rotation ticks, each row followed by its count of ticks
The counts run from 0 to 103.
[104 141 135 141 105 141 189 138 158 145 145 110  91 144 119 179 127  97
  94 103 106 134 110 188 141 125 152 114 150  93  91 157 105 114  63 114
 153 144 123 177 136  97 173 127 132 162 103 131 150 154 128 142 106 150]
52
[123 154 131 149  65 115 182 132 119 125 125 117 107 129 159 152  93  91
  55 128 117  89 141 124 163 120 152 127 144 106  85 164  88 132 105 160
 129 150 136 107 136 104 139 128 108 100 130  99  99 102 142 146  70 140]
15
[ 81 149 145 112  98  89 152 155  93 135 127 143 118 119 131 129 106 132
  99 155 161 138 112 159 136 127 150 178 135 108 152 154  77  95  78 123
  87 151  85 153 169 189 134 155 145 100 104 117 132 166 127 149 109 148]
88
[ 89 172 114 132  88 130 158 160 145 156 128  99  76 169 111 165 141 105
  71 143 118  76 126 115 177 105 163 137 126  50 105 129 105 113 121 121
 126 139 134 144 144 107 157 130  97 129 112 106 131 106 124 130 104 135]
60
[122 134  92 144 107 121 131 142 152 137 128 100  73 122 115 149 133 133
  50 193 136 122 131 134 149 106  99 126  93 123 128 153 109 153 149 166
 138 179 124 129 114 152 102 129 110 151 169 103 113 111  78 106  78 152]
17
[ 79 175 129 146 157 111 110 158 155 160 135 161 132 125 139 133 164 156
 117 136 133 151 136 122 104  80 108 191 152 103 157 136 131 160  79 137
 101 141  82 114 123 148 104 115 125 129 168 128 116 133 138  60 117 131]
33
[107 188 133 149 136 129 125 157 161 159 163 137 141 144 131 162 146 155
 121  98 139 118 130 122 138  53 113 159 167 121 162 145 125 167  82 144
 136 132 112 103 157 110 113  77 120 141 184 128 140 128 141  63 108 163]
32
[138 149 207 140 117  74 185 131 140 123 147 112 128  95 173 112 137 149
 102  87 161 140 144 145 109 121 141 143 138 123 112 153 104 139 109 186
 127 129 146 135 170 110 114 124 132 124 134 122 141 144 131 138 140 125]
82
[109 161 146 155 121 105 104 162 153 101 123 118 117 131 162 134 122 138
  81 108  97 164 152 109  90  84 129 139 118 135 127 175 105 153 130 161
 119 123 135  91 107 138  92  85 137 139 173 106 115 119  71 100  76 109]
70
[ 81 121 101 115 135 100  90 149 146 122 128 131  96 154 109 149 126  83
 113 145 151 140 120 183 140 112 148 134 130 114 161 163  88  67  95  95
  91 137 112 157 148 176 121 136 101 153 112 143 132 156 108 118 107 165]
5
[ 91 143 112 126  71 116 103 139 164 110 118 146 124 169 137 113 111  59
  89 177 129 156 130 169 152 146 150 117 139  99 123 176 118 116  99 145
  85 130 110 138 118 164 155 113  76 146 145 124  99 150 137 145 102 117]
13
[111 147 164 162 131 144 194 152 181 161 127 115 103 137 152 144 139 109
  80 116 117 137 154 172 142 119 148 125 135  75  78 171 135 155  89 132
 169 141 114 170 104  93 176 143 137 136 129 128 130 124 119 117 137 152]
53
[ 78 139 148 152 167  85 120 151 174 124 159 129 116 114 158 141 142 148
 134 101 120 153 118 119  89  70 122 160 147 138 145 142 105 125  93 147
 118 129 135 120 115 116  75 120  93 143 148 151 119 150 122  62  92 118]
78
[108 157 113  94 109 117 111 157 159  81 105 100  91 134 162 120  99  65
 103 129 121 145 160 146 126 119 135  82 104 139 101 165 101 114  91 164
 137 131 131 117 144  83 134 104  92 159 133 163  92 119 112 121  99 173]
57
[124 159 184 127  97  75 183 130 132 109 164 121 129 102 162 131 143 148
 106  80 144 141  90 151 132 111 145 153 147  87 105 129 108 122  86 174
 100 120 129 146 180 136 131 132 127 119  89 138 149 154 138 151 122  93]
81
[ 74 121 130 130 176 118 130 159 146 114  87 153  96 107 192 139 112  73
 116 122 136 148 157 178 104 119 162 128 115 149 133 173 107 130  94 105
 122 126  90 139 158  99 130 127 134 113 150 168 126 113 124 124 111 184]
49
[ 99 168 128 101 126  81 153 122 106 124 133 149 128  89 146 153 152 138
  89  93 126 160  77 140  94  85 125 168 131 120 130  91 116 120  64 139
  79 126  83 109 176 136 126 143 152 100  97 159 137 144 154 126  89 124]
35
[ 97 192 131  96  69 108  98 142 129  92 143 118 118 141 104 127 151 137
  98 134 107 137  83 116 123  79 129 124 134 108 130 122 123 118  88 164
 103 112 122  89 152 190 151 112 125 174 121 119 127 154  92 129  96 109]
72
[ 80 128 160 156 123 114 172 144 147 133 141 136  88 136 177 165  98 113
  86 109 131 112 127 170 140 105 188 146 168  83  94 150 122  91  98 122
 115 148 108 154 115 127 157 168 112 118  99 136 127 111 107 146 127 168]
7
[104 174 125 119  89 113 124 148 163  81 149 102  83 168 172 153 122 124
 101 121 107 157 120 133 108  76 151 102 134 132  94 122 151 104 117 149
 120  92 148 127 142 105 132 122  96 191 126 186 137 104 113 123 117 134]
65
[ 91 170 145 144  67 109 129 151 168 136 137 114  96 181 156 125 126 108
  96 133 127 173 154 158  95 104 176 124 149 109  93 133 142 118 143 165
 121  73 141 140 137 125 140 117  96 176 140 157 133 121 136 107 146 108]
66
[105 145 149 127 101  88 191 146  79 148 138 131 101  90 142 161 115 148
  80 124 162 110  96 154 148 103 143 142 142 109 126 156  80 113  76 135
 131 156 108 149 188 134 145 146 168  92 109 122 158 152 109 163 109 173]
89
[ 70 119 120 126 129 107 116 160 132 126  95 138  89 128 135 137 104  73
  96 140 132 184 127 197  87 122 157 135 118 147 138 161  92  98 101 111
 115 130  93 179 146 100 119 145 138 132 144 161 125 148 127 130 104 158]
50
[103 145 144 131 152 123 148 163 146 176 114 122  94 140 104 118 166 128
 105 151 185 126 158 177 153 128 127 159 108 105 145 149 132 145 101 133
 147 147  84 171 171 173 156 138 144 156 149 110 135 148 102 111 168 184]
46
[ 74 176 180 129  66 100 118 148 120 158 148 125 120 110 170 100 133 140
  81 119 155 128 152 107 116  72 156 156 165  88 115 129 128 157 122 207
 119  95 126 104 153 119 140 127 129 126 149 143 105 124 124 108 145 132]
74
[146 137 180 150 133  72 151 139 138 145 127 114 115  92 144  91 149 143
 100 120 174 159 153 157 118 133 126 142 116 145 154 170  82 153 139 192
 140 137 137 158 169 145  88 100 138 134 155 115 150 164 121 125 142 131]
83
[134 169 133 181 133 125 138 142 184 129 140 132 124 175 132 160 127 158
  81 142 122 176 129 141 105  99 104 155 124 123 148 149 126 158 140 132
 129 126 118 132 107 166  87  96 116 168 175 104 146 130 103  85  83  98]
25
[145 173 134 132  70 100 104 141  81 154 130 133 119 136  90 111 129 125
  69 149 156 143 102 135 116  89 122 138 140 163 154 135  86 143 119 188
 136 111 126 108 204 145 120  88 154 142 179 106 152 155 148 116 118 137]
30
[ 93 159 166 116  97  70 155 129 151 109 159 146 133 120 125 123 164 149
 111 125 137 162  75 145 109 108 125 165 139  78 129 118 116 115  73 156
  91 113 115 162 159 171 113 131 118 136  95 140 141 180 135 136 112  75]
80
[ 85 172  99 116  55 137 120 158 134 147 117 102  80 178  85 138 127  80
  77 172 127 116 137 149 162 122 157 129 123  79 112 146 100 100 122 121
 116 131 140 158 150 114 140 128  91 165 127 121 105 129 135 122 104 127]
59
[127 121 123 131  78  96 171 141 110 145 101 132 114 125 130 133  97  85
  57 147 144 164 124 187 143 153 130 121 121 114 117 185  72 118  96 135
 109 141 107 176 124 108 109 139 139 119 134 122 136 161 148 139  97 135]
96
[ 97 162 120 136  61  94 126 139 137 133 112 152 102 144 188 121 113 114
  65 190 154 162 111 144 107 116 156 152 139 118 119 114 140 119 154 158
  78  96 125 133 148 139 111 144  77 133 135 145 123  99 172 123 117 116]
21
[107 145 126 107 205 113 140 154 155 114 113 156 102 114 180 144 144  77
 105 113 145 109 123 166 150 102 151 117 120 130 142 156 127 133  84  98
 106 143  90 118 186 129 157 116 131  89 119 154 151 106 121 152 126 187]
48
[128 179 143 166 100  93 134 142 139 138 121 132 106 163 145 146 144  95
  50 100 106 127 104 119 145 103 161 125 148  89 125 150  98 146 138 133
 114  92 148 114 142 126 139  89 136 115 148  88 158 111 125 151 101  70]
68
[121 164 146 112 112 128 180 155 115 128 126  85 115 122 105 159 123 122
 119  75 153 117 146 153 118 119 132 146 123 142  93 152  89  93  65 152
 137 166 113 140 186 108 138 131 150 145 112 129 139 155  92 150  99 192]
44
[112 114 109 107 164 103 122 133 181 136 150 142  96 136 129 135 147 120
  99 177 154 169 101 194 167 114 111 107 130 128 185 156 121 144  87 121
 132 141  88 171 149 174 137 116 132 145 134 164 160 159 130 104 149 168]
92
[161 128 108 124  89 110 181 129 116 142 127 105 115 129 101 165 111 112
  44 129 119 135  92 172 163 136 113 105 116 124 111 176  66 119  69 134
 140 163 124 165 127 105 130 129 133 126 124 114 160 143 130 147  80 137]
97
[ 89 164 129 145 131 130 161 174 148 144 119 102  82 134 170 166 135 123
  55 126 107  90 154 102 152  92 152 153 112  57  97 143 120 141 140 128
 120 139 116 122 130  95 126 131 108 110 129 113 117  68 105 114 114 141]
61
[111 132 119  95 154 102 144 139 170 101 147 162 117 140 158 145 134 100
 114 142 131 139  90 188 171  99 135  95 127 121 158 153 125 141  58 112
 114 140  84 151 149 165 154 112 107 124 112 161 170 144 159 136 124 163]
93
[120 165  98  78 101 109 134 157 113 106  99 133 107 146 183 140  92  87
  81 131 154  97 147 143 159 108 155 118 111 124 111 149 114 108  99 151
  83 127 109  98 164  97 139 142  85 116 110 161 128  88 161 161 105 185]
102
[108 147  98 108  89 119 131 160 105 143  98 118  83 148 168 139  79  93
  70 135 154 123 162 143 116 106 165 135 127 147 101 165  96 106 130 166
 111 126 116 125 135  81 105 150  94 132 147 162 113  91 146 121 115 193]
103
[137 182 163 134 179 105 141 140 198 132 133 129 152 158 159 121 165 109
 131  69 147 116 148 140 152 114 114 159 120 104 131 160 116 153  70 127
 110 129 103 123 155 120 138  79 101 117 129 138 152 145 167 113 124 130]
40
[124 179 158 135  56  97 122 146  88 117 116 136 133 127 146 113 102 128
  75 138 167 168 148 140  84 112 137 145 145 160 127 143 107 149 132 199
 126  99 118  99 176 139 114  98 150 137 177 114 124 131 136 115 128 141]
29
[141 143 114 112 147 109 139 131 175  98  89 121  92 124 146 120 150  64
  49 159 127 145 133 159 150 139 115  88  71 100 132 171 132 167 103 140
 117 151 107 134 145 147 159 108 132 121 126 117 127 126 108 164 107 114]
55
[125 165 137 106 112 105 156 138 101 117 105 108 121 121  95 151 120 114
 108  93 161 135 120 162 109 135 130 159 104 134 111 146  66  89  60 135
 100 141 106 131 187 124 116 121 154 134 102 116 138 160 116 154  80 150]
43
